In the data rows, the value 128 means zero.
Here are some points, each followed by its number:
[149 132  51 255  75 111 170 152 247 151 207 149 162 110  16 129 158  11
 116  63 234 163 127 203] 0
[138  48 127 126 132  95 129  93 128 125 130 172 135 104 150 167 105 129
  86 167 141 108 127 165] 1
[166 140 127  87 132 186 129  52  88 120 130 133 179 139 129 129 159 129
 156  91 104  88 127 128] 2
[133  82 127 126 154  92 170 100  88 112 130 164  87  70 123 167 142 129
 126 155 142 115 127 128] 3
[187 127 166 126 106 186  88 111  88 117 168 165 117 123 122 129 145 168
 154  70 113 106 127 165] 4
[115 105 127 126 151 106 129  65 128 110 130 190  97  95 138 167 146 168
  84 185 133 118  87  90] 5
[104 134 127  87 207 136  88 115 128 139  92  61  64 170 191 129  71 168
 164 125 122 192 167 128] 6
[180 119 127 126 125 181  88 105  88  96 130 139 166 135 130 167 135 168
 125  88 115  72 127 128] 7
[198 100 127  87 111 142  88  89 168 124 168 144 155 120 136 129 142 168
 162 118 116  76 127 128] 8
[102 121 127  87 147 127 129  99 128 132  54  43  72 214 140 129  69 129
 112 127 104 185 127 128] 9
[121  67 166  87 149  97 170 161 128 122 130 141 104 127 139 167 158 129
 126 161 136 128 127 128] 10
[117 149  51 165 111  71 129 168 128 138 130 158  92  38  73  90 139  90
 135 166 187 141 167  90] 11
[188 112 127  87 130 168 129  92 168  46 168 131 150 124 120 129 140 168
 146 117 111 125 127 128] 12
[122 128 127  87 181 111 129 101 128 154  92  72  79 140 160 129  76 168
 158 127  60 161 127 128] 13
[ 91 127 127  48 184 123 129 103 128 151  92  68 106 213 165 129  93 168
 133 115  91 233 167 128] 14
[189 105 127  87 121 223  88 109 128  79 168 137 207 114 124 129 137 168
 145 104 102 102 127 165] 15
[103 162 127 165 121  98 129 189  88 233  92  65 141 163 136  90  76  90
 255 132 146 255 206 128] 16
[132  96 127 126 178 108 170  73  88 124 130 162 142 118 130 129 125 129
 152 164 127 150  87 128] 17
[113 143 127 126 186  90 129 129 128 114 130 118  90  97 137 129 128 129
  48 185 129 152  87  90] 18
[ 29 225  89 126 131  83 129 132 128 255 130  73  65 146  87  90  73  90
 174 124 148 106 206  53] 19
[131 155  51 165   0 120 170 203 168 208 168 176 184  90 110  90 173  50
 135  94 212 141 127  90] 20
[ 27 178 242 126 124  63 170 147 168 139  16  79 143 188 204  52  70 129
  88 148  75 153 127 128] 21
[170 122 166  48 115 210  88 128  48  54  92 120 161 138 124 129 151 168
 161  88 116  68 127 165] 22
[124  66 127 126 161  94 211 125 128 142  92 152  79 122 135 167 143 129
  49 181 132 120  87  90] 23
[123 114 127 126 162  85 170 113 128 145 130 176 113 103 148 167 142 129
  87 110 127 126  87  90] 24
[ 89 185  89 165 130  99 129 215  88 170  54 110  86 179  51  52  90  90
 215 131 139 181 206  90] 25
[157 126 127 126 118 209  88 126  88 111 168 166 167 143 131 129 138 168
 132 117 127  68 127 128] 26
[174 129 127  87 125 202  48  88  88  73 207 126 212 116 124 167 145 168
 135  66 107  90 127 128] 27
[130  82 127 126 162  96 170  73 128 134 130 129  84 122 144 129 158 129
 111 181 120 122  87 128] 28
[208  59  13 126  63 136 170 149 208 103 130 155 158 115 111 167 160 129
 151  94 209 150  87 240] 29
[192 117 127  87 118 176 129 146 128 134 207 151 164 128 129 167 153 168
 135  68 116 106 127 128] 30
[104 186 166 126  59 139 129 128 128 111 130 147 252 137 137  90 167  90
 109 152 143  17 127 165] 31
[116 237  89 165 132  81 129 185  88 240  92  29 105 160  76  90  87 129
 197 129 125 255 167  53] 32
[133 129  51 204 116  97 170 229 128 187 130 127 109  98  96  90 203  50
 159 127 153 127 127  53] 33
[126  92 127 126 128  94 129  85 128 121 130 139 114  67 142 167 143 129
  99 163 132 126  87 128] 34
[110  91 127 126 149 121 129 144  88 113 130 141 131  96 110 167 160 168
  72 194 133 127  87  90] 35
[126 114 127 126 139  94 129 145 128 134 130 167 115  96 133 167 148 129
 115 178 122 118  87 128] 36
[232 112 127  87 118 185  88 123  88 128 168 152 201 134 120 129 134 168
 163  78 115  62 127 165] 37
[107  57 127 126 121 107 129  97 128 114 130 129 128  76 154 167 135 129
 130 154 136 108 127  90] 38
[169 134 127  87 127 145  88 107  88  54 130 129 176 129 125  90 139 168
 155 106 120 140 127 165] 39
[106 129 127 126  93  52 129 168 128 119 130 114  92  96  34  90 174 129
 165 222 209 158 127  53] 40
New points follow, each followed by the number of its nearest point above, looking only along the 6 directions in which the numbered points spread most.
[133  86  89 204  72 112 129 150 168  81 168 149 103 125  79 167 145  90
  93  68 220 144   8 165] 29
[141 155  51 204 108  97 170 196 128 109 130 136 104  91  85  90 175  90
 138 193 184 125 167  53] 11
[174 143  89 165  18 125 170 186 255 214 168 182 117 107  18  90 191  11
 189 134 205 189 127 203] 0
[104 113 127 165 129 231  88  73 128 134 207 157 137 124 125 129 126 208
 161  84 124 104 127 128] 30
[190 105 127  87 123 176  48 144  88  78 168 151 153 129 131 129 109 129
 165  75 108  93 127 128] 4
[148 104 127 126 186 110 129 123 128 122 130 129  93  46 131 167 103 129
 139 180 127 105  87  90] 3
[ 52 211 204 126 117  81 170 108 168 134  16  95 140 194 211  90  91  90
  74 168  86 147 167 128] 21
[130  64 127 126 123 105 170 139 128 119 130 146 102 111 153 129 128 168
  95 169 134 124 127 128] 10
[118 106 127 126 132 106 170 118 128 101 130 176  72  66 130 167 162 129
  60 107 128 105  87 128] 34
[184 114 127 126 119 140  88 120  88 105 168 125 174 113 127 129 133 129
 168 103 105 114 127 165] 4
[161 111 127  87 116 210  88 101 128  75 130 179 135 138 129 167 141 168
 154 103 111  63 127 128] 7
[158 107  89 126  28 106 170 147 247  89 168 168 180 133  41 129 138  50
 121  15 207 183  48 255] 29
[  0 223 242 126 128  83 211 160 128 144  92 103 125 157 186  90  49  50
 151 137  69 138 167 128] 21
[ 82 208 166 165  78 178  88 144 128 109  54 114 168 229 157  90  49 129
 108  91  42 100 206 165] 21
[ 85 204  89 165 133  96 129 224  88 187  92  58  79 198 127  52 101 129
 157 122 133 203 246 128] 16
[118 109 127 126 149  86 170 111 128 112 130 168  85 102 145 167 147 129
  38 182 125 144  87  90] 23
[ 84 151 166 126 133 119 129 108 128 138  54  77  72 210 193 129  73 129
 100 121 105 186 167 128] 9
[166 115 127 126 128 195  88  62 128   0 168 176 211 120 127 129 141 129
 132  99 117  85 127 128] 15
[131 116 127 126 134 125 129 115 128 101 168 151  94  60 145 167 138 168
 101 158 136  96 127 128] 38
[122  77 127 126 164 117 129 113 128 114 168 190  89  82 146 129 152 168
 139 165 120 128 127  90] 3
[111 136 166  48 120 121 129 137 128 135  54  82 116 135 194 129 102 129
 122 115  96 189 167 128] 9
[138  67 127 126 131 110 129 111 128 129 130 112 139 132 134 167 151 168
 127 137 136 120  87 128] 17
[210 118 127 165 127 143  88  77 128  72 130 154 154 120 118 167 120 129
 134 102 104  46 127 128] 8
[138 151  13 165  42  90 170 213 247 142 168 170 133 105   0  90 192   0
 179  41 234 190 127 203] 0
